[[136 112 152 123 133 131 101 141]
 [118 138 130 122 114 122 145 107]
 [120 144 103 135 125 125 154 116]
 [140 113 156 120 132 134 101 143]
 [119 145 100 135 124 125 157 114]
 [120 145 102 136 125 125 156 116]
 [118 138 130 123 115 122 145 108]
 [118 138 130 122 114 122 145 107]
 [118 137 129 123 114 122 144 107]
 [121 120 110 135 131 123 114 128]
 [118 138 129 123 115 123 145 108]
 [116 143 100 136 123 123 154 113]]
=>
[[136 118 120 140 119 120 118 118 118 121 118 116]
 [112 138 144 113 145 145 138 138 137 120 138 143]
 [152 130 103 156 100 102 130 130 129 110 129 100]
 [123 122 135 120 135 136 123 122 123 135 123 136]
 [133 114 125 132 124 125 115 114 114 131 115 123]
 [131 122 125 134 125 125 122 122 122 123 123 123]
 [101 145 154 101 157 156 145 145 144 114 145 154]
 [141 107 116 143 114 116 108 107 107 128 108 113]]

[[111 112 123 123]
 [146 145 132 132]
 [145 144 130 130]
 [131 130 151 151]
 [131 130 152 152]
 [131 130 151 151]
 [133 133 116 116]
 [131 131 151 151]
 [145 144 134 134]]
=>
[[111 146 145 131 131 131 133 131 145]
 [112 145 144 130 130 130 133 131 144]
 [123 132 130 151 152 151 116 151 134]
 [123 132 130 151 152 151 116 151 134]]

[[145 146 122 143]
 [116 116 145 118]
 [142 138 134 129]
 [149 125 157 109]
 [145 146 122 143]
 [110 131 105 151]
 [110 131 105 152]]
=>
[[145 116 142 149 145 110 110]
 [146 116 138 125 146 131 131]
 [122 145 134 157 122 105 105]
 [143 118 129 109 143 151 152]]

[[102 133 121 142 123]
 [105 133 127 147 126]
 [105 133 128 148 127]
 [103 133 123 144 124]
 [105 132 127 148 127]
 [104 133 126 146 126]
 [105 132 128 148 127]
 [104 132 126 147 126]
 [102 133 123 143 124]
 [104 132 125 145 125]
 [103 133 124 145 125]]
=>
[[102 105 105 103 105 104 105 104 102 104 103]
 [133 133 133 133 132 133 132 132 133 132 133]
 [121 127 128 123 127 126 128 126 123 125 124]
 [142 147 148 144 148 146 148 147 143 145 145]
 [123 126 127 124 127 126 127 126 124 125 125]]

[[124 149 130 123 131 130 149 149 147 113 148 133]
 [129 102 128 130 128 129 103 102 101 133 103 126]
 [115 139 138 117 140 137 140 140 139 116 140 140]
 [114 125 146 111 146 147 125 124 125 137 125 144]
 [124 149 131 123 132 130 150 150 148 113 149 134]
 [143 127 113 143 112 113 126 127 126 120 126 112]
 [144 126 112 144 111 112 126 127 126 120 126 111]
 [113 126 146 110 147 148 126 126 126 135 126 145]]
=>
[[124 129 115 114 124 143 144 113]
 [149 102 139 125 149 127 126 126]
 [130 128 138 146 131 113 112 146]
 [123 130 117 111 123 143 144 110]
 [131 128 140 146 132 112 111 147]
 [130 129 137 147 130 113 112 148]
 [149 103 140 125 150 126 126 126]
 [149 102 140 124 150 127 127 126]
 [147 101 139 125 148 126 126 126]
 [113 133 116 137 113 120 120 135]
 [148 103 140 125 149 126 126 126]
 [133 126 140 144 134 112 111 145]]

[[128 126 113 153]
 [128 130 134 112]
 [128 126 154 102]
 [128 127 140 115]
 [128 128 148 109]
 [128 130 147 103]
 [128 130 112 149]
 [128 133 104 150]]
=>
[[128 128 128 128 128 128 128 128]
 [126 130 126 127 128 130 130 133]
 [113 134 154 140 148 147 112 104]
 [153 112 102 115 109 103 149 150]]

[[125 130 104]
 [127 129 137]
 [133 129 113]
 [124 118 134]
 [131 123 132]
 [128 129 134]]
=>
[[125 127 133 124 131 128]
 [130 129 129 118 123 129]
 [104 137 113 134 132 134]]

[[142 117 113 136 124 125 136 124 106 135 133 135 136 130 139 139]
 [133 117 114 129 137 122 140 129 119 139 114 131 138 118 126 139]
 [118 120 139 116 143 129 130 141 138 130 112 128 133 113 118 125]]
=>
[[142 133 118]
 [117 117 120]
 [113 114 139]
 [136 129 116]
 [124 137 143]
 [125 122 129]
 [136 140 130]
 [124 129 141]
 [106 119 138]
 [135 139 130]
 [133 114 112]
 [135 131 128]
 [136 138 133]
 [130 118 113]
 [139 126 118]
 [139 139 125]]
---
[[151 119]
 [103 124]
 [132 137]
 [156 155]]
=>
[151 124]

[[124 117 107]
 [136 107 128]
 [119 119 102]
 [108 137 132]
 [109 128 110]]
=>
[124 107 102]

[[127 126 128 127]
 [130 128 103 131]
 [128 128 136 129]
 [129 126 119 129]]
=>
[127 128 136 129]

[[108 154]
 [130 147]
 [148 137]]
=>
[108 147]

[[137 128 117 107 152]
 [114 116 133 133 117]
 [135 146 125 133 124]]
=>
[137 116 125]

[[137 116 138 131 135]
 [142 115 146 141 130]
 [151 135 130 128 141]
 [140 143 123 127 133]]
=>
[137 115 130 127]

[[129 129 146 143]
 [128 131 150 137]]
=>
[129 131]
